Each row is where one point has got to under a steady rotation. How many ticks took it there?
The counts run from 0 to 492.
[123 146 102 113 159 134 119 113 175 144  92  92 138  92 137 129 120 134
 106  65 132 179  86 123  97 143 153 127 112 101 124 128  92 115 117 117
 117 120 120  87  73 132 125 141 118 109 151 159 154 147 112 107  97 121
 130 155 129 167 141 109  91  91 151 128 116 172  65 151 162 162 159 137
 123  68 121] => 332
[101 127  95 129 186 143  94 105 163 122 112 118  97 117 125 134 106 151
 108  72 128 160  84 124 106 139 159 131 101 120  83  93  75 117 119 145
 113 122 125  94  86 132 154 122 130 121 138 182 164 152 108 126 119 134
 122 139 133 143 143  81 105 106 156 105 139 149  67 137 164 171 114 118
 127  94 130] => 400
[135 133 128 112 130 152 101 118 161 149 115 109 103 130 158 119 155 138
 103  71 148 175  90 136 116 138 160 115 112 126  88 124 117 118 109 133
  72 144 114 109  60 109 159 121 151 115 170 169 159 169  96 106 109 122
 134 154 125 116 120  75 102 114 134 135 103 167  78 133 180 167 130 143
 139  90 146] => 235
[125 124 124 128 131 159 103 117 176 142  90 106  97 108 131 104 163 165
  89 111 169 144 102 148 124 115 157 129 115 167  72 138 100 122 115 115
 108 107 128  78  94 111 150 136 167 133 139 148 129 168 100 113 102 112
 136 128 155 135 161  97  97  98 150 147 121 131  89 142 190 159 147  82
 147  88 155] => 45
[ 98 139 128 134 133 122  80 130 142 139  79 119 103 115 138 116 127 141
 108 102 164 130  81 158 124 140 180 129  85 125 106 112  85  99 116 141
 126 129 112  99  84 105 159 149 147 125 131 177 161 151  83 110 123 125
 128 100 159 126 132  81  81  90 117 115 114 145  97 127 185 151 146  87
 164  82 169] => 132
[117 140 117 130 149 123 106 140 191 131 115 102  94 114 147 152 160 151
 104 121 171 129  99 158 145 150 172 120 102 118  99 120  95 112  69 155
 103 114 103  73  86 138 147 114 124 125 156 133 123 172 130 130 111 117
 144 117 125 103 133 119 126  78 176 107 127 142  82 125 188 166 123 109
 127  91 150] => 355
[141 162 116 105 137 138 102 123 141 127  53 117 107 117 158 126 144 138
  90  93 169 154  93 155 103 151 154 133  87 139 105 127  84  97 125 117
  97 129 112 101 100 108 168 150 124 109 143 169 169 155  86 101 118 136
 122 116 168 150 136  97  71  96 122 137 126 139  97 134 155 159 140  87
 137  87 136] => 142
[126 141  93 126 149 142  90 118 169 137 101 128 100 122 152 141 133 158
  94  74 127 167  90 131 104 155 162 131 109 106 112 101 107 112 110 152
  99 128 112 108  94 134 149 153 122 105 161 166 150 163 117 106  84 129
 128 146 146 129 142  80 109  83 165 110 150 152  65 131 176 169 136 139
 115  77 143] => 408
[105 102 109 118 124 150  95 131 165 152  81  79 105 114 153 129 157 160
 108  82 144 146 107 133 117 130 156 123  85 128  99 106  69 130 110 115
 104 137 101  91  77 111 134 140 138 134 162 161 155 139 120 107  99 134
 146 106 183 118 142 100 106 104 154 128 162 148  92 119 174 165 143 102
 148  79 136] => 491
[131 137 109 128 162 162  90 104 168 150  99 121  91 119 136 120 156 142
  83  87 162 171  93 128  99 118 161 131  92 131  83 124  89  99 122 124
 100 111 132 114  78 111 163 120 151 105 178 164 152 153 101 115 114 144
 117 143 148 127 114  71  90 115 138 123 105 144  91 136 174 173 128 114
 126 105 150] => 228
[111 136 117 138 145 133  96 133 185 155 111 101 111 127 130 121 151 166
  97 124 161 126  93 155 146 138 179 103 118 145 101 110  86 112 105 141
 155 100 103  80  96 102 142 137 147 114 130 160 136 162 102 101 115  93
 145 117 157 142 122 103 106  89 137 137 119 149 110 134 188 161 164  94
 151  78 168] => 122
[133 145 113 136 146 114 130 126 171 143  93  92 116  84 147 123 146 131
 124  79 137 171 104  89 117 141 163 138 108 104 110 122  91 106 116 143
 123 146 122  75  73 138 129 154 137 114 151 159 150 140 124 106 115 105
 140 118 131 127 157 100 100  82 168 123 138 172  85 148 186 182 169 132
 129  71 131] => 340
[126 148 122 134 158 124 121 117 190 133  92 109  91 108 141  99 134 135
  93 102 175 141 106 156 115 129 164 126 107 164  70 133  77 115 102 130
  87 131 124  94 101 128 179 126 129 124 137 160 146 146 103 137 124 116
 137 123 121 137 149 106  65  90 139 112 121 131  83 145 162 170 130  74
 138  94 124] => 215
[128 179 114 112 182 123 100 116 176 145  88 106 105 119 126 126 137 131
  79 110 181 149 104 152 118 150 166 119 108 129  83 121  82 110 110 139
 134  89 136  78  88 117 180 148 161 100 133 155 147 167 103 115 118 143
 128 144 130 167 149 104 100  92 129 129  96 128  98 133 160 158 127 101
 125 105 149] => 455
[140 144  93 121 155 153  93 117 172 133  98 132 107 122 158 141 134 162
  91  77 137 159  93 131 101 154 155 134 110 108 107 104 112 114 109 158
  88 129 110 110  89 147 149 139 114 115 157 163 146 171 112 103  98 129
 124 157 144 132 146  84 113  90 172 112 134 149  62 145 174 165 139 134
 113  77 141] => 409
[106 150 117 104 148 125 114 136 182 145  90  70 121  98 141 155 170 141
 100 104 169 135 106 150 136 131 154 113 112 106 116 117  67 108 104 119
 134 129  94  82  64 105 111 126 114 121 163 140 157 158  98 117 143 100
 129 105 144 137 121 135 109  89 145 128 118 151  92 111 172 172 142 107
 156  87 167] => 434
[105 137 120 140 147 136  96 129 191 173 104  98 115 123 133 110 143 160
 101 117 154 126  94 157 144 141 182  99 109 142 108 112  87 104 113 150
 151 105 109  93  94 106 146 141 149 113 134 166 143 160 100 105 108  97
 143 120 163 145 126 101  98  91 134 128 110 147 111 135 183 156 172 103
 154  68 160] => 123
[133 148 123 133 161 121 122 120 192 124  96 107  93 113 149 108 130 134
  87 102 168 138 101 172 116 139 159 127 114 166  77 137  83 112 100 133
  91 125 110  92 117 121 176 127 118 113 140 154 144 159  98 135 122 111
 129 118 117 140 151 110  67  82 150 116 121 135  77 148 161 162 125  84
 139  91 119] => 214
[138 113 114 130 153 132 116 116 169 145 115  90 109  98 168 119 137 127
 122  65 146 178  90 131 121 137 141 124 103 144  95 126  78 122 104 104
  90 126 115  88  78 121 150 103 132 110 170 158 153 137 122 120 117 124
 133 118 115 122 138 100  82  99 169 138 129 167  79 165 166 174 134 143
 141  92  95] => 157
[131 118 104 123 143 148  80 110 144 141 130 126 100 120 162 138 154 148
 105  81 151 182  80 156 137 143 153 127 112 138  78 117 108 109 118 123
  93 109 111 108  96  99 148 105 142  93 161 165 150 170 111  91 110 127
 116 132 130 122 130  70 106  99 165 141 125 158  77 146 193 170 113 145
 142 100 144] => 232
[ 95 149 115 129 161 129  85 125 171 130 102 120 108 132 136 139 116 161
 100 113 158 114  79 190 135 144 175 114 105 136  96 109  90 104 102 150
 117 109  93 101  98 115 145 120 126 123 126 173 146 180  85 119 126 108
 126 124 135 146 124  94  99  88 141 112 110 138  78 131 173 152 130  96
 161  78 164] => 128
[132 131 124 129 130 143 110 130 169 150  77 104 111 115 166 142 153 155
 119  95 143 156  98 131 114 149 163 135  97 102 127 134 105 121  94 138
  86 135 108  92  66 142 149 134 125 115 167 154 130 160 133 106  84 142
 146 127 155 115 145  80 132  91 178 133 125 164  78 130 180 154 152 127
 108  70 129] => 418
[101 132 127 120 158 146  99 106 183 125  92 107  86 114 129 136 155 167
  93 111 153 132 110 164 111 122 153 135 135 137  63 131  82 124 110 124
 101 106 118  78  95 124 146 133 141 129 128 148 124 163 103 124  98 137
 122 117 137 133 165  91 125  97 167 118 123 123  61 118 179 153 113  76
 137  93 153] => 42
[107 141 140 104 125 108  94 126 143 142 102  92 111 116 155 131 157 126
 115  99 171 150  94 192 144 157 155 107 141 135  91 129  94 124 109 121
 102 127  98  85  98  86 158 134 133 111 133 154 143 169  77 106 116 121
 118 105 109 142 141 105  95  87 137 141  96 148  71 120 185 141 127 111
 168  93 145] => 375
[107 158 147 134 155 105 121 116 174 140  78 100 127 104 148 129 123 140
 121 108 149 119  94 164 129 143 163 121 131 124 121 148  78 104 109 132
 116 132 105  91  90 129 154 130 110 106 119 161 137 154  87 121 117 120
 120 105 115 159 148 104  84  74 157 127  82 155  68 139 175 147 164  95
 148  71 127] => 202
[107 114 116 105 155 148 108 117 180 131  99 102 101 135 170 147 146 186
 108  87 135 138 102 152 125 142 149 122 116 136  89 103  78 134  95 130
  79 140  89  96  95 133 150 124 100 123 156 168 154 166 107 109 104 137
 129 118 156 129 140  91 115  99 176 128 152 144  64 108 150 163 126 103
 133  77 123] => 486
[124 117 118 153 157 148  93 112 170 150 115 115  92 107 149 106 135 136
  93  89 160 159  85 159 117 132 162 128  97 163  83 139  80 110 105 118
  93 113 121 105 100 116 176 106 146 103 161 160 133 144 121 129 109 138
 126 124 123 123 147  83  81  96 159 126 114 143  84 166 180 162 119 115
 138  95 115] => 222
[128 128 127 133 137 124 108 118 157 122 114 134  91 125 155 118 142 138
 144  81 144 174  71 128 136 136 160 104 115 135  95 113  98 107 117 147
 118 139 125  91  85 109 172 144 145  89 133 178 164 143  92 110  93 116
 134 112 138 126 120  80  99  97 146 133 123 176  79 156 203 161 133 111
 144  88 128] => 471
[ 88 131 123 137 162 121  88 122 169 142 107 116 108 130 130 139 121 160
 105 113 146 117  73 189 137 150 179 114 118 128  98 116  83 110 100 151
 125 114  90  91 103 113 148 117 121 122 126 169 144 169  91 127 117 118
 123 115 131 142 127  93 112  88 145 110 106 141  69 121 177 149 130 102
 158  75 159] => 127
[140 140 103 128 155 155  96 117 174 122  93 136 108 114 160 137 125 165
  98  86 136 148  94 126 105 150 161 137 100 114 107 116 114 115 108 150
  79 129 118 106  80 150 150 121 122 126 158 169 139 183 108 110 104 134
 128 160 138 126 148  73 101  96 173 113 129 150  69 142 165 173 142 129
 119  80 131] => 410
[ 95 169 144 119 170 101  95 124 173 154  81  74 115 100 133 132 156 124
  85 108 177 132 116 138 121 140 171 134 116  99  90 119  68 111 113 130
 132 124 123  77  75 111 149 151 150 125 141 143 151 150 100 121 142 141
 122 100 121 131 155  99  98  87 133 111 101 135 105 110 166 160 132 106
 155 100 156] => 445
[135 173 118 101 164 124 127 139 196 136  99  95 106 124 156 139 136 132
 130 101 166 148  97 126 130 150 151  88 111 102 130 116  78 110 102 142
 132 124 121  83  60 138 159 137 110 103 151 147 158 156  96 129 109 118
 158 136 128 158 116 132  94  85 148 129 100 167  82 141 168 163 143 112
 127  95 121] => 19
[112 138 135 129 150 127  93 107 184 115 104 100  93 106 152 125 155 161
 122 106 170 128 116 123 132 113 144 124 127 129  90 119  68 122 118 127
 125 124 133  85  84 131 142 145 133 131 131 144 122 157  85 122 115 129
 131  86 134 114 177 101  86  85 177 123 113 142  83 133 206 162 131  88
 166 104 137] => 34
[ 97 123 139 136 172 134 119 127 189 138 107  99 101 130 121 132 133 164
 129 128 158 111  94 145 156 123 173 118 115 138  79 112  82 119  97 145
 131 108 113  59  69 126 143 118 151 130 128 160 141 167 104 126 133 108
 139 113 132 134 137  94 121 102 153 132 112 155  97 127 183 165 145  88
 151  93 151] => 119
[134 146 115 126 146 127 100 124 171 130 114 119 102 120 143 112 136 125
 111  95 170 176  76 166 141 160 161 100 114 151  85 116 106 115 115 137
 132  90 128  78 109 103 180 142 159  87 124 152 150 158 104 112  95 119
 144 142 120 158 135 108  84  84 136 141 111 155  88 165 195 155 126 102
 131 103 139] => 461
[147 141  96 105 154 145  83 127 168 129 102 102 116  93 170 149 138 138
 111  83 180 170 100 122 122 150 128 118  91 120 126 121  76 116 108 108
 125  96 128  97  89 131 135 117 115 113 167 134 128 160 111 109 107 139
 143 130 133 134 157 123  86  72 178 138 121 150  79 154 188 160 117 133
 143 106 118] => 90
[114 147 133 115 138 125 119 137 166 121  77 103 118 109 135 135 130 147
 143 119 179 125  93 141 139 131 156 111 104 113 119 134  84 106 109 128
 131 118 114  66  61 121 134 132 131 129 115 157 146 167  78 114 129 105
 140 112 138 151 139 113  90  83 137 138  88 168  90 146 192 156 162  83
 162  87 156] => 196
[103 132 136 111 144 120 128 137 180 146 101  65 119 106 144 147 156 137
 124 105 161 136 104 152 140 129 155 120 102 107 111 131  75 119  92 117
 106 133  95  69  50 118 112 104 116 135 162 144 144 158 110 129 137 102
 142 111 123 117 122 125 113  95 155 125 109 168  76 115 182 165 138 109
 154  91 146] => 432
[121 130 101 111 149 117  87 138 150 133 102  91 109 107 177 145 128 130
 119  75 166 155  85 153 130 177 153 125  79 119 113 102  73 125  89 122
 105 126 100  83 100 130 161 120 119 119 161 157 155 150 127 119 115 144
 151 107 133 120 149 112  95  80 169 117 159 153  94 140 167 166 117 133
 145  96 100] => 81
